Here are some points, one per row:
{-32, -52,   3,  54,  58, -15, -56,  28,   8,  18,  -1,  35,  59,  31, -22,  15, -55,  23,  53,
 -10, -46,  -5,  36, -33, -46,  -4,  53,  41, -54,  47,  31, -52}
{ 57,  22,   7, -12,  30,  15,  14, -16,  43,  -3, -46, -54, -41, -57,  31, -19, -24,  21, -36,
 -31, -25,   0, -38,  11,  31,  57, -47, -34, -47, -14,  19,  48}
{ 52,  18, -30,  58,  -3,  29,  16,  -7,  45, -40, -55, -37, -46, -50,  55, -24, -48,  54, -27,
 -38, -34,  -2, -40,  25,  40,  54,  37, -55,  20, -51,  56,  48}
{ 31,  20,  24,   7,  44,  17,   0,  24,  41,  11, -41, -54, -22, -60,  15, -19, -41,  12, -41,
   8, -39,  16, -29, -26,  33,  43, -21,  -8, -54,  19,  49,  39}
{-11, -10,  10,  21, -21,  20,  -9,  14,   3,   4,  15, -16,  -6,  -8,  10, -19, -10,  19, -10,
 -20,  -8,  -5, -12,  13,  19,  17,  14, -27,  30, -21,   0,  -8}
{ 12,   1,  21,  28,  -7,  50,  42, -16,   1, -15,  20, -54, -41, -46,  34, -47,  13, -16, -52,
  57, -18,   2, -36,  18,  10,   3, -28,  20, -12,  24,  26,  36}
{  8,  57, -42, -58, -52,  50,  46,  -9,  24,   8, -32, -40,  -1,  -4,  10, -19,  43,  21, -45,
 -10, -41, -28,  36,  25,  52, -32, -23,  29,  41, -39,  31,  29}
{  1, -20, -21,  -2,   7, -22, -33, -18,  15,  39,  45, -21,  -6,  31,  50, -38,  -6,  21,  -8,
  20,  36, -23, -38,  44, -27,  15,  12, -41, -19, -23, -37,  -3}
{-23,  57, -60, -49, -38, -13, -54,  49,   8,  50, -22,  12,  17,  41, -22,  39,  20,  37,  32,
 -57,  13, -58,  39,  34,  17, -23,  44, -55,  41, -53,  19, -19}
{-20,   8,  28, -33, -10,  48,  32, -25, -20,  22,  43, -33,  15, -15,  10, -29,   4, -19, -38,
  46,  45, -16, -52,  41,  -2,   1,   2,  22,  44,   0, -35,  48}
{ 33, -20, -32,  -7,  -5, -27, -19,  12,  -8,   8,   6,  -9,  15,  10,  -4,  11,   4,  14,  25,
 -17,  41, -23, -22,  16, -53,  31,  25, -25,  -3,  12,  -4,   6}
{-51, -15,  52, -23, -56, -27,  56,  31, -38, -45,  59,  19,  -4, -46,  31,  29,  27,  33, -13,
  50,  43,  42,  -5,  37, -25, -44, -40,  17,  27, -30, -44,  29}
{-16,   4,   7,  30, -35,   8,  12,  -9,  27, -45,  15, -16, -20, -29,  48, -24, -24,  44,  -1,
   1,   3,  35, -29,  37,  22,  22, -35, -41,  25, -51, -37,  18}
{ 57, -52, -58,  21,  14,  -1,  16, -46,  43, -45, -43,  37,  15,  38,  17, -36, -34,  42,  34,
 -38, -22, -14,   8,  32, -50,  43,  35,  -1, -31,  26, -39,  27}
{  3,   6,  12, -12,  -5,  -4,  -2,  -4,  -4,  25,  50, -40, -15,  36,  22, -19,  22,   5, -36,
  39,  38, -23, -26,  20,  -6,  10, -16,  -6,  11, -11, -11,  18}
{-18,  27,  24, -23, -14, -25,   5,  19,  20,  22, -13,   5, -20,   8,   8,   8, -20,   7,  -8,
 -31, -15, -30,  18,   2,  31,  12,  -9, -25,  11, -42,  10,  13}
{-13,  -6,  24, -16,   2, -52, -16,  61, -52, -43,  36,  49,  50, -15, -55,  43, -17, -12,  50,
 -50, -50, -30,  43, -43, -50, -41,  53,  38,   9,  35, -21, -33}
{-34,  59,  35,   5,  44,  43, -47,  56, -62,  34, -46,  30,  48,  10, -64,  46,  48, -61,  25,
 -15, -46,  49,  62, -61,  57, -62, -35,  48,   4,  45,  61, -59}
{-30, -17,  33,  -2,  32, -22, -19,   5, -38, -19,  -8,  47,  62, -20, -62,  41, -27, -51,  46,
 -27,  15,  37,  -8, -54, -41,  -2,  39,  27,  30,  45,   0, -10}
{ 47, -55, -32,  47,  39, -13,  -9, -53,  38, -40, -43,  40,  -6,  29,   3,  -3, -13,  28,  32,
 -31,  27,  51, -12, -29, -39,  47, -12, -22, -50,  49, -18, -24}
{ -2, -15,  28,  -2,  28, -29, -35,  19, -27,  11,  13,   9,   1,  -1, -27,   8, -10, -16,  27,
  -6,  15,  28,   6, -26,  -4,  10,  23,   8,  13,  19, -21, -36}
{ -6, -15,  28,  58,  46,  55, -33, -21,   6,  43, -43, -44, -13, -11, -18,   8,   6, -56,  -6,
  53,  50,  49, -33, -52,  40,  29, -33,  -1, -40,  35,  47,   2}
{ 10,   1, -28,  -5,  16,  22, -12,  -2,  -4, -17, -22,  26,  34,  22, -45,   2,  11, -19,  20,
   4,   1,  16,   6, -31, -43,  -6,  37,  22, -12,  31,   7,  -8}
{ 40, -36, -23,  16,  25, -36,   0, -35,  27, -17, -15,   0, -27,  15,  31, -17, -36,  37,  25,
 -38,  36, -28, -12,  20, -50,  47,  28, -39, -12,  12, -32,  25}
{ 19, -13, -56,  14, -38,   1, -26, -46,  45,  -1, -13,   2, -25,  41,  45, -10,  36, -16, -36,
   1,  41,  51, -19, -31,  47,   5, -49, -53,  32,   0,  12, -50}
{-23,  -6, -49, -42,   9, -43, -58,   7, -48,  53,  36,  19,  24,  52, -22,  13,  50,  -2,  34,
   1,  55,  -2, -15,  23, -50, -11,  25, -60,  13, -32, -32, -52}
{-41, -24,  24,  14, -52, -32,  53,  31, -11, -26,  45,  21, -34, -29,  31,  32,  34,  54,   4,
  15,  31,  -5,  13,  48, -25, -25, -30, -39,   9, -53, -42,  11}
{ 43, -20, -37,   7,   7,   1,   9, -37,  20, -45, -27,  21,  29,  27, -34, -22,  -1,   5,  15,
 -13,  20,   2,   8,  -3, -32,   5,  21,   3,  -1,  21, -23,  11}
{ 33,  25, -18, -19, -17,  24,  14, -42,  17,  27, -25, -14, -39,   8,  24,  -8,  48, -12, -48,
   8,  -8,  21,   4, -19,  47,   1, -54, -34, -24,  -9,  21, -22}
{ 50, -57,  21,  56,  42,   3,  30, -35,  29, -59, -43,  12, -36, -15,  13, -50, -43,  16,  18,
   1,  -1,  56, -17, -17, -36,  52,   5,  10, -54,  42, -28,  11}
{-39,   8,  28, -14, -49, -41,  44,  49, -22,  11,  15,  37, -41, -41,  29,  55,  48,  44,  -8,
 -15,   6, -19,  39,  25,  15, -27, -44,  -8, -17, -49, -14,  -8}
{-51,  36,  12,   5, -49, -27,  35,  54, -34,  25,  45,  19, -27, -48,  -1,  55,  57,   7,  13,
  27, -15, -23,  55,  18,  31, -44, -42,   1,  -5, -32,  28, -33}
{ -9, -50, -23,  35,  21, -32, -58,  14, -11,  11,  24,   0,  29,  41,  -6,  -3, -10,   9,  41,
  36,  55,   7, -12,  27, -53,  17,  44, -39, -40,  24, -32, -50}
{ 26,   4, -42, -16, -12,  -1,  18,  -7,  17,   4, -18,  -5,  29,   6, -22, -19,  -6,   0,   1,
   4, -27,   0,  13,  -8,  -4, -16,  -7,  22, -19,  -7,   7,   4}
{ 19,  41, -23, -42,  44,  52,  14,   3,  27,  57, -13, -56,  15, -11, -18, -29, -20, -56, -62,
  29, -36, -56, -33,   6,  40,  17,  42,  52,   6,  47,  63,  53}
Along one direction, these points spread out more than along any other. Take the direction at right angles to it along which they spread out most. Go by this last direction. How many in every 100 of the points above lie lower along it than each point below? Round to a whole number. More than half of the points above lie lower than the first one.
{-48,   8,  31, -23, -47,  52,  35, -46,  -8, -10,  52,   9,  -1,  50,  41, -47,   1, -19, -41,
  55,  13, -47, -26,  41,  -8, -55,   7,  55,  58, -21, -56,  22} 17
{  1,  -6, -32,   9,  23,  22, -21,  14,  10,  41, -25,  -7,   6,  20, -15,  11,  18, -37,   8,
  29, -13,   5,   8, -24,  12, -20, -19,  10, -19,  33,  38, -36} 51
{ 12, -29, -11,   0,  11, -32, -28,  -2,  24,  -8, -22,  37,  43,  -4, -34,  39, -55,  16,  25,
 -45, -18, -19,  18, -17, -22,  12,  46,   3,  18,  24,  12,   8} 80
{-48,  38,  59, -16,   2,   1,  14,  28, -62,  -5,   3,   2,   1, -50, -43,  55, -31, -49,  32,
 -38,  -4,  12,   4, -40,  36,   3,   9,  31,  44, -14,   0,  22} 17
{ 15, -10,  56,   9,   4,  52,  56, -56,   3, -45,  43, -47, -22, -13,  38, -59, -24, -23, -57,
  57,  -1,  42, -50,  23,  12,   1, -54,  50, -12,  10, -37,  41} 49
{-39,   1,  33,  -7,   4, -59, -16,  47, -52, -40,  36,  58,  55,  -4, -57,  46, -10, -37,  46,
 -29, -48, -19,  60, -36, -39, -53,  58,  48,   4,  40,  14, -40} 37
{-27,  41,  21, -47, -49,   8,  39,  -9, -48,  25,  31,  28, -27,  24, -32,  34,  57, -54,  -1,
   6,   8, -44,  29,   2,  40, -48, -28,  41,  46, -23, -21,   6} 3
{-48,  55,  14, -54,   4, -34, -23,  49, -55,  60,   1, -16,  -4, -34, -48,  60,  48, -44,  -8,
 -43, -11, -35,  41, -38,  47, -32,  -5,  22,  23, -18,  47,   4} 6
{  5,  25, -28, -28, -31,  41,   7, -42,  13, -19,  29, -12,  31,  27,  17, -52, -10,   5, -36,
  57,  -4,  -5, -29,  44, -20, -27,  18,  24,  37, -25, -37,  18} 37
{ 59, -31,  12,  58,  39, -32, -30, -32,  45, -19, -46,   5, -48,  43,  31, -36, -20,  28,   8,
  -8, -57,  40,  48, -38,  43,  19, -47, -34, -64, -18,  26, -54} 86
